In the data rows, zero lies at 7.5, halfway between 7 and 8.
Some points:
{9, 8, 6, 8, 6, 4, 7, 8, 10, 7, 6, 8, 3, 10, 5, 5, 8, 8,
 10, 6, 6, 5, 4, 7, 9, 11, 10, 10, 7, 6, 6, 8, 7, 7, 8, 8,
 5}
{6, 7, 11, 9, 5, 8, 9, 7, 7, 9, 9, 6, 7, 8, 7, 5, 7, 10,
 11, 5, 9, 9, 6, 8, 6, 8, 6, 4, 6, 8, 9, 7, 10, 3, 10, 5,
 7}
{7, 6, 5, 6, 12, 7, 7, 9, 6, 5, 5, 8, 7, 9, 8, 7, 6, 8,
 9, 7, 6, 6, 7, 6, 6, 9, 5, 4, 7, 11, 11, 6, 8, 9, 8, 9,
 9}
{10, 12, 9, 9, 11, 7, 7, 9, 7, 5, 10, 10, 6, 7, 10, 4, 10, 7,
 6, 7, 10, 5, 7, 10, 7, 8, 6, 7, 7, 9, 7, 8, 5, 7, 6, 9,
 7}
{8, 8, 6, 9, 7, 9, 6, 7, 8, 7, 7, 9, 10, 7, 5, 8, 8, 8,
 4, 8, 9, 6, 9, 3, 10, 10, 3, 6, 10, 5, 8, 6, 9, 7, 11, 5,
 4}
{7, 6, 9, 8, 8, 7, 9, 10, 4, 8, 7, 8, 9, 4, 4, 8, 7, 7,
 8, 10, 7, 6, 5, 8, 7, 6, 9, 10, 7, 5, 7, 3, 7, 10, 7, 8,
 5}
{8, 8, 6, 7, 6, 9, 7, 8, 6, 4, 7, 5, 8, 9, 9, 9, 7, 7,
 5, 8, 5, 10, 4, 7, 4, 6, 5, 11, 10, 11, 7, 12, 7, 9, 8, 8,
 5}
{7, 10, 6, 10, 8, 9, 9, 11, 6, 11, 9, 10, 10, 5, 12, 5, 9, 9,
 9, 8, 8, 7, 11, 4, 7, 6, 7, 11, 6, 7, 7, 7, 9, 6, 7, 10,
 5}
{6, 9, 5, 6, 6, 8, 9, 6, 6, 5, 7, 7, 5, 7, 8, 6, 8, 12,
 8, 7, 8, 6, 9, 9, 6, 10, 7, 11, 10, 4, 8, 1, 6, 9, 7, 6,
 8}
{7, 6, 9, 4, 6, 8, 7, 9, 5, 8, 7, 7, 11, 8, 10, 8, 9, 7,
 5, 7, 9, 6, 4, 7, 7, 8, 9, 7, 8, 8, 5, 6, 5, 5, 8, 8,
 6}
{8, 5, 10, 7, 9, 8, 8, 6, 6, 6, 7, 10, 9, 9, 4, 8, 9, 7,
 7, 9, 8, 7, 9, 11, 12, 10, 9, 10, 5, 11, 8, 9, 9, 7, 8, 11,
 7}
{9, 5, 10, 8, 4, 8, 5, 9, 7, 6, 5, 5, 8, 7, 10, 8, 9, 8,
 6, 6, 8, 4, 9, 4, 9, 9, 5, 6, 4, 7, 8, 10, 7, 7, 9, 12,
 11}
{12, 11, 6, 10, 9, 9, 10, 9, 8, 8, 9, 9, 7, 7, 5, 9, 9, 8,
 8, 7, 6, 7, 9, 8, 10, 4, 8, 4, 10, 7, 9, 10, 3, 7, 10, 7,
 7}
{7, 4, 7, 10, 8, 5, 6, 6, 9, 3, 10, 6, 7, 6, 8, 8, 9, 5,
 9, 11, 7, 6, 11, 10, 8, 9, 6, 7, 7, 6, 8, 7, 7, 9, 5, 5,
 7}
{4, 5, 7, 13, 8, 12, 11, 8, 6, 7, 4, 6, 7, 10, 5, 4, 11, 5,
 4, 7, 8, 9, 7, 7, 7, 9, 7, 7, 8, 8, 6, 9, 7, 7, 6, 5,
 6}
{8, 8, 8, 6, 4, 9, 8, 3, 8, 8, 10, 7, 6, 8, 7, 4, 7, 9,
 9, 6, 7, 9, 7, 6, 10, 8, 7, 6, 8, 10, 7, 9, 6, 10, 7, 6,
 4}
{6, 9, 9, 8, 9, 12, 6, 8, 6, 8, 8, 4, 5, 6, 5, 8, 6, 9,
 10, 8, 7, 3, 5, 9, 9, 5, 4, 10, 9, 8, 9, 7, 7, 2, 5, 7,
 10}
{3, 6, 7, 7, 7, 8, 10, 11, 10, 10, 8, 10, 3, 8, 7, 8, 8, 8,
 5, 7, 4, 7, 10, 7, 10, 5, 7, 6, 6, 11, 6, 6, 6, 8, 8, 9,
 6}
{9, 7, 8, 8, 7, 5, 8, 7, 10, 9, 6, 4, 8, 5, 9, 6, 9, 11,
 4, 6, 8, 11, 8, 9, 12, 8, 8, 10, 10, 9, 10, 6, 6, 10, 10, 7,
 12}
{6, 9, 9, 9, 4, 6, 6, 13, 7, 6, 6, 8, 9, 9, 7, 4, 6, 6,
 9, 8, 9, 8, 9, 9, 10, 5, 10, 8, 11, 9, 11, 8, 11, 9, 9, 8,
 8}
{6, 7, 11, 5, 12, 12, 7, 9, 14, 8, 4, 10, 7, 7, 8, 8, 8, 9,
 8, 6, 9, 8, 7, 6, 5, 7, 8, 8, 9, 8, 6, 9, 6, 10, 7, 7,
 9}
{8, 5, 5, 5, 8, 8, 9, 11, 10, 9, 11, 5, 7, 5, 7, 6, 5, 5,
 6, 9, 10, 10, 4, 8, 10, 6, 6, 7, 3, 8, 7, 6, 8, 8, 8, 7,
 8}
{5, 9, 7, 5, 9, 5, 10, 8, 7, 7, 5, 10, 9, 8, 8, 10, 8, 11,
 7, 7, 6, 8, 6, 9, 7, 9, 4, 5, 6, 8, 10, 9, 9, 7, 4, 5,
 7}
{6, 5, 8, 6, 5, 7, 8, 7, 10, 9, 9, 10, 10, 5, 6, 8, 5, 8,
 7, 6, 3, 6, 8, 10, 7, 8, 5, 8, 8, 8, 5, 9, 7, 5, 7, 6,
 8}
{7, 8, 8, 7, 6, 8, 8, 8, 6, 5, 8, 9, 9, 10, 9, 11, 9, 11,
 8, 12, 10, 8, 7, 8, 9, 10, 10, 8, 6, 7, 8, 10, 4, 7, 12, 4,
 8}
{5, 9, 4, 12, 7, 6, 4, 6, 7, 10, 7, 10, 6, 7, 8, 8, 7, 8,
 7, 6, 8, 6, 5, 9, 6, 9, 6, 10, 5, 8, 5, 8, 8, 11, 10, 10,
 9}
{10, 5, 10, 11, 10, 7, 8, 9, 7, 8, 7, 8, 9, 11, 9, 8, 9, 10,
 10, 5, 9, 8, 7, 9, 6, 5, 8, 7, 6, 6, 8, 8, 9, 10, 7, 5,
 7}
{7, 6, 9, 7, 8, 7, 10, 5, 8, 7, 8, 6, 7, 6, 8, 9, 6, 8,
 6, 5, 10, 8, 9, 10, 7, 10, 10, 9, 12, 7, 11, 8, 9, 8, 7, 10,
 4}
{9, 6, 6, 9, 9, 7, 9, 7, 9, 8, 12, 8, 8, 10, 7, 12, 9, 8,
 10, 5, 10, 10, 4, 5, 9, 6, 5, 8, 7, 8, 10, 6, 9, 7, 6, 9,
 7}
{7, 10, 6, 7, 6, 6, 7, 8, 8, 9, 9, 5, 8, 8, 6, 9, 11, 10,
 8, 11, 11, 9, 11, 7, 5, 11, 9, 8, 9, 11, 3, 7, 11, 7, 5, 8,
 10}
{7, 10, 7, 3, 8, 8, 13, 6, 5, 7, 7, 4, 6, 7, 8, 6, 11, 7,
 8, 7, 5, 6, 7, 7, 9, 6, 7, 7, 6, 3, 8, 11, 11, 10, 8, 9,
 10}
{9, 5, 7, 7, 4, 8, 7, 9, 6, 9, 5, 9, 2, 8, 7, 9, 7, 5,
 11, 6, 9, 11, 12, 8, 7, 9, 5, 7, 9, 4, 5, 8, 6, 8, 7, 8,
 8}
{8, 5, 8, 6, 7, 5, 10, 4, 5, 7, 7, 8, 8, 9, 6, 6, 6, 7,
 9, 8, 9, 6, 7, 3, 6, 5, 7, 10, 11, 9, 5, 8, 5, 8, 8, 5,
 11}
{10, 10, 10, 9, 9, 8, 9, 9, 7, 10, 7, 7, 10, 7, 9, 7, 4, 8,
 10, 9, 3, 10, 6, 6, 8, 14, 7, 4, 8, 7, 6, 5, 7, 9, 7, 9,
 7}
{9, 7, 8, 5, 7, 11, 3, 7, 7, 11, 8, 8, 7, 6, 9, 8, 12, 6,
 6, 5, 7, 8, 6, 10, 5, 8, 9, 6, 7, 5, 8, 7, 7, 9, 8, 5,
 7}
{10, 8, 7, 7, 7, 11, 9, 9, 12, 4, 10, 10, 7, 13, 11, 8, 5, 7,
 6, 8, 6, 8, 8, 8, 8, 8, 7, 10, 7, 4, 5, 6, 11, 5, 8, 8,
 10}
{8, 8, 9, 5, 10, 4, 7, 8, 2, 9, 8, 8, 5, 10, 8, 9, 4, 6,
 3, 6, 9, 8, 8, 9, 9, 8, 6, 6, 11, 7, 5, 7, 9, 7, 8, 8,
 8}
{7, 7, 5, 4, 7, 5, 9, 9, 11, 9, 10, 8, 11, 8, 6, 3, 6, 7,
 7, 6, 11, 5, 8, 7, 4, 8, 9, 6, 8, 6, 9, 10, 6, 6, 5, 9,
 7}
{6, 5, 8, 7, 7, 7, 5, 7, 7, 5, 8, 7, 9, 8, 9, 9, 10, 8,
 10, 9, 7, 9, 7, 6, 9, 5, 7, 5, 11, 7, 5, 5, 4, 10, 5, 11,
 6}
{11, 7, 4, 7, 6, 10, 8, 9, 6, 6, 6, 9, 7, 6, 3, 8, 9, 6,
 6, 9, 7, 9, 7, 7, 5, 8, 11, 5, 8, 11, 10, 5, 8, 6, 7, 7,
 11}
{8, 10, 13, 9, 10, 9, 6, 7, 7, 11, 10, 7, 6, 11, 4, 7, 6, 8,
 5, 11, 7, 9, 9, 5, 6, 7, 8, 9, 5, 5, 9, 8, 5, 9, 5, 9,
 8}
{9, 8, 6, 5, 8, 8, 7, 5, 7, 12, 4, 9, 9, 9, 10, 8, 11, 4,
 12, 12, 8, 10, 8, 10, 8, 8, 5, 11, 9, 10, 10, 8, 8, 5, 9, 9,
 6}
{6, 9, 6, 6, 8, 8, 8, 4, 9, 6, 6, 7, 11, 8, 3, 7, 6, 5,
 9, 6, 9, 8, 9, 9, 5, 6, 7, 6, 5, 6, 7, 6, 8, 10, 12, 12,
 8}
{6, 12, 12, 9, 5, 6, 11, 8, 10, 7, 9, 7, 8, 7, 9, 11, 8, 3,
 8, 8, 8, 6, 8, 8, 6, 8, 8, 6, 7, 10, 7, 6, 6, 9, 9, 6,
 8}
{6, 7, 7, 7, 10, 7, 6, 5, 9, 7, 5, 7, 7, 7, 9, 4, 6, 11,
 7, 13, 9, 9, 7, 8, 10, 6, 9, 5, 6, 7, 4, 8, 9, 6, 7, 7,
 6}
These points spread out most along one direction. For each point below, how far along it does it lie, from 0 to 99? 50 is the average, and the first point above lies past it. One standard deviation of the points above along it is 16.
{4, 10, 6, 7, 9, 7, 4, 9, 10, 8, 4, 3, 6, 8, 8, 9, 7, 4,
 8, 8, 10, 7, 7, 6, 10, 8, 8, 8, 8, 7, 10, 9, 8, 8, 7, 5,
 5} : 55
{5, 6, 4, 9, 7, 5, 6, 5, 7, 12, 9, 8, 10, 11, 10, 7, 7, 5,
 7, 6, 5, 5, 8, 6, 8, 7, 11, 7, 7, 7, 9, 6, 5, 7, 7, 6,
 11} : 50
{5, 10, 6, 8, 6, 9, 7, 6, 5, 7, 6, 9, 9, 6, 7, 11, 5, 9,
 9, 5, 12, 10, 8, 7, 9, 6, 9, 6, 5, 7, 6, 10, 6, 7, 6, 7,
 7} : 51
{9, 6, 9, 6, 7, 6, 7, 8, 7, 8, 8, 9, 5, 4, 7, 9, 7, 8,
 8, 10, 6, 4, 8, 4, 6, 6, 9, 7, 8, 8, 8, 11, 12, 10, 9, 7,
 8} : 50
{7, 6, 4, 9, 9, 12, 7, 6, 5, 6, 10, 6, 8, 5, 10, 8, 4, 7,
 10, 6, 6, 7, 9, 8, 10, 10, 13, 8, 9, 9, 8, 10, 9, 8, 6, 8,
 8} : 59
{7, 7, 7, 7, 9, 4, 6, 10, 7, 6, 7, 6, 8, 5, 6, 7, 7, 8,
 8, 7, 6, 13, 9, 7, 7, 8, 7, 10, 5, 5, 8, 10, 3, 4, 7, 8,
 9} : 50
{12, 7, 6, 9, 10, 7, 9, 8, 8, 10, 5, 3, 8, 7, 8, 7, 4, 7,
 8, 7, 8, 5, 10, 10, 5, 7, 7, 7, 6, 9, 4, 8, 8, 8, 9, 5,
 6} : 45
{8, 9, 10, 8, 11, 5, 8, 5, 7, 4, 6, 8, 6, 5, 9, 8, 9, 5,
 7, 4, 7, 9, 8, 4, 6, 8, 10, 9, 6, 8, 6, 5, 8, 2, 9, 7,
 6} : 50
{8, 9, 8, 5, 7, 7, 2, 7, 6, 5, 9, 7, 10, 9, 5, 6, 8, 7,
 8, 5, 4, 9, 10, 7, 9, 6, 7, 9, 6, 9, 7, 6, 10, 9, 7, 4,
 7} : 57
{5, 7, 8, 9, 7, 6, 6, 5, 8, 7, 9, 9, 6, 6, 9, 6, 7, 7,
 6, 11, 6, 10, 5, 8, 5, 5, 6, 5, 9, 5, 10, 8, 10, 7, 11, 9,
 11} : 50
{9, 7, 7, 7, 4, 7, 7, 6, 8, 7, 5, 5, 7, 10, 10, 10, 7, 12,
 6, 8, 5, 7, 10, 9, 5, 4, 9, 6, 6, 8, 9, 5, 7, 5, 7, 10,
 3} : 55
{11, 9, 8, 9, 4, 8, 8, 4, 8, 6, 5, 11, 7, 6, 9, 6, 4, 6,
 5, 8, 9, 7, 6, 7, 8, 6, 6, 8, 6, 9, 9, 6, 7, 9, 2, 6,
 8} : 48
{9, 8, 8, 10, 7, 6, 7, 7, 10, 8, 5, 8, 9, 6, 6, 9, 10, 7,
 7, 6, 5, 7, 5, 8, 11, 7, 8, 7, 9, 5, 4, 8, 10, 5, 4, 10,
 9} : 45
